128 stands for zero in the data rows.
Each row below has a hidden score, from 0 to 15, with 7 about the middle. What is it?
[ 86 131 130 144 113 106 146 128 143 118 137] -> 5
[114 108  96 134 119 115 116 121 105 116 130] -> 5
[127  91 148 156 127  94 103 120 163 107 127] -> 3
[142 112 143 127 160 137 138 116 125 145 130] -> 12
[184 142 128 131 179 180 136  88 113 117 137] -> 5
[131 149 131 129 115 134 139 136 137 137 102] -> 10
[160 129 152 135 128 132 128 134 119 110 122] -> 3
[ 73 112 127 167 107  70 117 150 158 102 133] -> 2
[131 125 117 115 127 152 121 114 124 156 124] -> 14
[153 110 126 112 149 160 113 123 123 138 116] -> 10
[169 144 153 126 166 149 102  90 107 141 135] -> 11
[123 132 162 140 144 109 123  96 140 112 127] -> 4
[144 154  97  81 101 142 128 117 117 157  95] -> 14
[113 111 142 156 133  99 134 121 147 115 140] -> 5
[101 124 134 121 109 107 137 155 130 118 113] -> 5
[ 97  79 120 139 120 110 142 163 109 103 124] -> 2
[173 155 153 108 186 169 143  66 113 122 127] -> 6
[104 144  71 105  83 129 120 172 126 184 116] -> 15
[133 115 136 138 136 128 120 122 127 122 151] -> 6
[121 104 150 153 149 118 117 131 162 123 116] -> 7
[ 81 131 120 155 110  92 119 165 161 102 138] -> 2
[127 119 118 156 153 103 109 124 131  85 154] -> 0
[114 102 149 156 122  91 131 150  99 103 146] -> 2
[145 138 149 131 149 137 136 113 106 114 112] -> 4
[150 156 108  96 126 166 151 106  78 153  91] -> 14
[ 74 120  98 131 101  73 124 173 149 105 164] -> 2
[121  89 127 124 127 114 152 139 114 111  99] -> 4
[150 123 153 142 153 132 103 138 108 100 140] -> 1
[112 134 143 160 146 106 107 112 137 122 138] -> 6
[100 119 160 184 119  74 129 161 154 106 175] -> 3
[117 127 138 125 146 141 130 132 149  96 129] -> 0
[148 153 137 109 143 138 125 109  81  96 117] -> 0
[109 132 143 131 125 144 136 131 145 125 128] -> 7
[160 112 140 137 147 143 138 104 144 117 135] -> 5
[117 124 164 164 120 122 121 127 147 123 137] -> 7
[122 112 115 107 113 130 109 125 147 153 124] -> 14
[134 170  90  46  88 160 147 125 110 149 103] -> 13
[164 102 128 122 160 153 121  91  99 133 147] -> 9
[111 109 148 146 137 107 125 152 125 100 131] -> 1
[128 146 118 101 127 134 127 100 128 118 129] -> 5
[134 108 140 117 135 138 123 103 108 145 108] -> 12
[135 117 147 130 129 128 116 134 150 144 136] -> 11
[140 140 151 137 158 126 115 118 109 119 131] -> 6
[146 149  91  78  96 152 148 113 124 178  86] -> 15
[163  97 126 117 155 160 107 107 117 127 114] -> 7
[129 123 131 175 144 106 142 129 145  99 125] -> 1
[118 107 160 141 154 125 138 112 129 124 132] -> 7
[ 87 123 123 130 119  88 149 127 115 101 152] -> 1
[137 103 136 137 137 104 120 158 131 127 151] -> 7
[140 138 143 140 143 124 112 117 142 126 139] -> 7
[121  92 124 145 114 130 117 138 111 123 117] -> 7
[127 149  95  79 117 170 154 126  97 165 134] -> 15
[125 100 147 156 139  93 147 111 134  87 152] -> 0
[117 132 103 153 135  99 136 161 131 109 131] -> 3
[110 117 124 137 112  91  94 145 143 140 137] -> 11
[121 134 106 157 135 104 139 148 138 119 120] -> 6
[144 131 113  91 110 140 137 101 121 160  99] -> 15
[107 103 120 123 115 113 151 150 140 116 152] -> 5
[109 134 121 109 112 120 146 144 123 131 113] -> 8
[100 175  68  92  77 121 149 135 109 183 118] -> 15
[124 105 143 140 110 110 135 137 152 152 137] -> 13
[130 162  82  80  87 125 120 126 112 204 131] -> 15
[153 162 134 127 153 148 143 107 127 130 127] -> 8
[117 105 128 163 136 118 120 166 142 120 157] -> 6
[132 167  72  93  86 126 152 136 115 160 119] -> 15
[122 166 100 113 115 123 153 129 121 117 111] -> 5
[115 132 129 146 147 129 125 165 132  95 146] -> 0
[117 111 174 135 133 116 122 117 128 146 158] -> 12
[108 115 152 175 138  82 101 152 158  95 118] -> 0
[126 136 132 128 129 116  98 128 127 134 110] -> 9
[145 105 121 110 139 162 109  99 116 120 158] -> 6
[158 146 136 104 121 177 121  95 104 133 123] -> 9
[111 125 129 134 120 120 132 129 115 129 116] -> 8
[117  98 167 176 127  90 116 146 154  92 138] -> 0
[123 134 133 133 125 136 129  99 126 154 123] -> 14
[154 116 137 110 156 165 113  89 107 112 117] -> 4
[138 115 167 147 134 131 133 131 134 110 105] -> 3
[129 116 147 138 133 136 147 147 125 127 125] -> 7
[194 158 147 104 168 189 117  75  84 118 127] -> 5
[ 92 124  77  81  60  95 131 169 110 153 106] -> 14
[125 140 130 145 125 150 125 121 142 125 156] -> 7
[122 123 132 130 111 121 116 143 135 134 135] -> 9
[ 83 116  85 154  90  71 139 160 155  99 150] -> 1
[140 119 149 136 146 113 121 145 136 111 120] -> 4
[112 115 138 120 116 106 131 159 105  98 111] -> 1
[143 140 164 123 153 142 126 121 123 118 144] -> 5
[116 115 116 164 114 101 127 144 162  97 148] -> 0
[136 140 142 148 134 143 131  89 155 111 119] -> 4
[112 115 109 133 121 103 134 130 128 110 142] -> 3
[ 62 110  88 133  80  79 110 185 165 144 149] -> 11
[163 123 159 143 146 153 126 121 132 104 134] -> 2
[ 90  85 113 164 144  73 117 124 169 116 150] -> 5
[ 75 123 114 130  99  95 126 178 172 136 123] -> 10
[ 77 111 109 145  96  94 142 190 177 129 157] -> 8
[133 126 141 124 115 129 113 141 132 124 140] -> 7
[118 123 145 151 147 116 128 121 135  88 135] -> 0
[121 118 117 150 123 118 126 143 133 141 154] -> 11
[117 104 115 115 124 149 134 107 147 138 128] -> 10
[161 117 152 123 152 155 127 105 135 132 109] -> 9
[147 144 135 147 161 169 123 108 129 116 122] -> 5
[130 118 144 141 157 139 127  94 130 137 100] -> 10
[125 143 104 110 113 120 138 111 144 173  96] -> 15
[121 118 143 131 136 136 123 124 141  92 149] -> 0
[145 140 131 120 155 155 119 130 106 135 140] -> 9
[106 127 137 155  98 127 126 149 144 115 176] -> 5
[131 111 162 156 139 103 112 127 141 114 135] -> 4
[ 97  93 123 142  91  91 136 147 151  86 148] -> 0
[161 101 132 134 144 161 112  79 111 125 140] -> 7
[106 119 115 152 134 129 109 135 150 119 133] -> 6
[159 165 161 130 168 135 132  81  99 136 122] -> 10
[123 136 109 125 103 110 140 122 105 108 137] -> 3
[ 92 157 117 126 109 114 121 146 102 133 154] -> 9
[128 134 140 172 136 124 104 131 108 125 140] -> 7
[145 165  39  74  92 148 149 105  78 165 121] -> 15
[158 132 151 141 140 146 139 137 128 139 127] -> 10
[127 163 115 130 116 131 144 135 140 128 127] -> 8
[154 150  88  89 111 160 139 111 110 145 104] -> 12
[127 139 115 138 126 137 125 128 161 128 138] -> 8
[170 134 127 106 159 190 120  72 114 144 119] -> 11
[ 64 112  89 160  84  50 123 196 174  93 141] -> 0
[122 132 143 138 137 128 118  98 163 117 138] -> 5
[173 144 168 126 152 150 135  99 105 139 113] -> 10
[162 129 142 128 157 176 128 119 102 120 101] -> 6
[122 130 128 156 126 129 142 157 146 119 151] -> 6
[111 114 109 138 117 128 109 156 140 126 129] -> 7
[134 129 114 133 130 117 118 108 122 121 103] -> 6
[154 157 134 111 136 147 127 117 113 118 139] -> 5
[142 128 129 137 127 159 143 134 148 134 158] -> 9
[ 96 103 127 134 113  94 116 139 149 143 166] -> 11
[128 142  94  85 112 120 122 130 134 160 114] -> 15
[151 125 159 147 154 162 123 122 113  92 134] -> 0
[130 126 127 138 121 101 154 126 140 142 129] -> 11
[156 120 151 137 172 148 111 109 119 119 132] -> 6
[116 138 138 119 117 114 146 146 136 139 142] -> 10
[122 117 127 147 134 120 148 121 133 138  98] -> 10
[126 138 146 120 135 133 130 112 131 148 115] -> 12
[125 102 121 163 143 117  95 145 151 130 113] -> 8
[144 124 163 143 156 124 130 105 135 114 146] -> 4
[105  96 136 142 118 115 128 134 128 117 147] -> 5
[ 63 123 100 166  82  76 121 177 168 130 139] -> 8
[101 135 117 138 126  97 127 123 145 111 146] -> 4
[129 123  80  88 100 122 163 148 114 141 136] -> 11
[127 131 119 129 101 136 122 134 120 133 116] -> 9
[121 136  70  87  80 120 153 141 118 151 113] -> 13
[117 146 111 124 109 125 141 162 124 139 102] -> 10
[129  99 147 138 111 137 150 131 127 109 144] -> 3
[ 98 122 113 101 108 133 130 125 132 114 144] -> 4
[117 128 142 118 115 113 118 128 136 138 117] -> 10
[120 152  87  75  77 129 131 127 120 173 102] -> 15
[174 145 123 135 161 159 123 105 112 125 121] -> 7
[153 159 126 129 156 147 107  94 134  98 141] -> 1
[111 135 139 116 141 148 141 128 148 128 127] -> 8
[140 131 142 131 143 136 116 148 130 130 135] -> 8
[131 115 144 134 141 107 115 125 139 138 146] -> 10
[139 121 145 117 118 125 132 121 144 120 117] -> 6
[ 92  95 108 133 113  81 125 179 171 128 167] -> 8
[140  99 157 116 119 126 129 141 127 144 118] -> 11
[135 166  96  51  91 139 164 118 132 163 111] -> 15
[108 129 124 113 119 128 132 145 107 120  92] -> 6
[155 116 143 123 139 147 104 119 145 129 106] -> 8
[146 132 169 133 154 138 132 110 102 129 133] -> 8
[133 108 116 117 135 148 128 122 136 120 136] -> 6
[137  99 146 122 153 165 104 119 124 132 132] -> 9
[159 127 142 132 159 160 120 101 106 121 130] -> 6
[149 104 140 131 148 128 143 112 132 115 135] -> 5
[110 130  90 103 108 129 152 118  87 135 120] -> 9
[158 143 158 123 136 146 136  82 126 103 105] -> 2
[ 77  99 128 169 112  77 110 164 143 104 141] -> 2
[178 131 174 103 175 186 121  59 102 126 110] -> 7
[103 137 136 159 108 127 135 160 143 110 156] -> 3
[117 130 156 172 130  92 116 114 149 115 136] -> 5
[130 138 111 134 106 128 128 119 125 122 143] -> 6
[101 104 105 141 107 117 119 111 152 164 111] -> 15
[123 111 113 144 120  95 147 139 110 139 117] -> 10
[155 153 126 136 146 167 136 132 102 119 120] -> 6
[172 156 130  90 168 146 145  78  76 140 123] -> 11
[122 115 108 123 132 124 141 105 139 115 117] -> 5
[153 130 139 123 142 154 121 106 102 119 124] -> 6
[127 126 120 150 133 123 112 153 114 106 146] -> 3
[118 134 120 137 114 120 123 162 134 134 122] -> 9
[114 116 154 154 139 103 101 143 155 102 148] -> 2
[115 131 121 143 115 120 125 149 148 125 132] -> 7
[131 116 138 137 134 116 130 162 128 124 169] -> 7
[143 133 105 108 113 134 143 133 151 144 120] -> 11
[132 110 113 115 127 129 132 133 126 136 126] -> 10
[136 132 135 158 138 106 125  97 140 118 130] -> 5
[ 75 137 103 114  74  73 132 146 133 135 137] -> 9
[140 155 118 135 142 126 135 113 122 124 116] -> 7
[153 143 131 114 158 149 111  98 127 138 116] -> 10
[108 126 126 135 119 126 119 149 120 118 123] -> 5
[117 130 111 124 119 102 107 144 155 110 123] -> 3
[151 135 144 103 159 140 139  99 115 115 125] -> 5
[111 139 103 128  99 120 126 131 103 141 133] -> 11
[140 165 144 140 156 129 138 109 135 134 122] -> 9
[159 126 168 122 149 149 144 130 115 110 134] -> 3
[130 160  86  78  96 144 149 143 140 160 101] -> 15
[135 129 146 142 135 119 128 135 151 114 141] -> 4
[106 113 141 169 135 132 136 148 176 142 153] -> 11
[124 141 128 134 130 115 140 133 115 113 133] -> 4
[109 104 145 170 125  86 117 152 127 113 155] -> 4
[123 113 169 161 156 101 132 145 157  98 167] -> 1
[130 123 131 140 127 119 144 122 135 136 127] -> 10
[ 96 113 139 138 125 101 118 156 144 125 144] -> 7
[151 151 142 121 152 160 103  96 122 127 142] -> 7
[110 137 123 113  98 134 115 141 108 155 140] -> 14
[131 182 101  75  87 145 138 143 110 186  99] -> 15
[111 154 133 142 130 114  98 137 130 137 150] -> 10
[177 126 136 120 158 169 129  91 136 116 123] -> 5
[123 132 140 128 140 132 154 129 109 120 133] -> 6
[137 125 148 123 144 165 135  93 133 132 125] -> 9
[117 138  90  90 102 142 146 148 115 153 128] -> 14
[150 128 121 110 143 153 132 101 117 119 108] -> 6
[153 114 132 129 136 129 137 105 121 141 119] -> 11
[144 139 117 107 128 149 140 106 133 154 121] -> 14
[142 122 130 140 130 155 118 110 132 126 123] -> 7
[166 137 125 144 141 145 107 104 145 116 110] -> 5
[170 148 138 112 152 164 155 102 124 142 123] -> 11
[129 109 152 146 138 136 104 118 154 131 128] -> 8
[113 104 127 136 143 115 115 155 133 146 140] -> 12
[128 105 140 144 149 116 125 144 149 106 156] -> 3
[165 160 155 141 163 165 110  80 105 132 128] -> 9
[101 160  69  86  55  95 132 154 130 161 148] -> 15
[159 167 141 134 142 150 143 112 156 140 141] -> 11
[ 92  89  90 127 108  80 123 178 165 104 152] -> 2
[143 125 157 142 135 148 127 114 126 121 150] -> 6
[107 129 106 134 122 111 151 154 139 124 135] -> 7
[134 154 139 123 102 133 131 144 120 133 131] -> 9
[124 144  96 106  96 131 115 161 135 173 100] -> 15
[ 85  96  91 167 102  78 138 147 152 124 133] -> 7
[ 84 121  95 147  96  96 127 165 149 106 135] -> 3
[172 126 132 123 146 170 115 106 113 118 130] -> 5
[118 118 127 118 111 106 135 130 141 129 152] -> 8
[108 175  85  94  65 138 116 151 134 162 115] -> 15
[154 114 129 134 142 135 141 126 122 115 118] -> 5
[112 136 121 137 144 123 121 118 116 156 132] -> 14
[159 112 149 128 164 150 129 115 110 140 101] -> 11
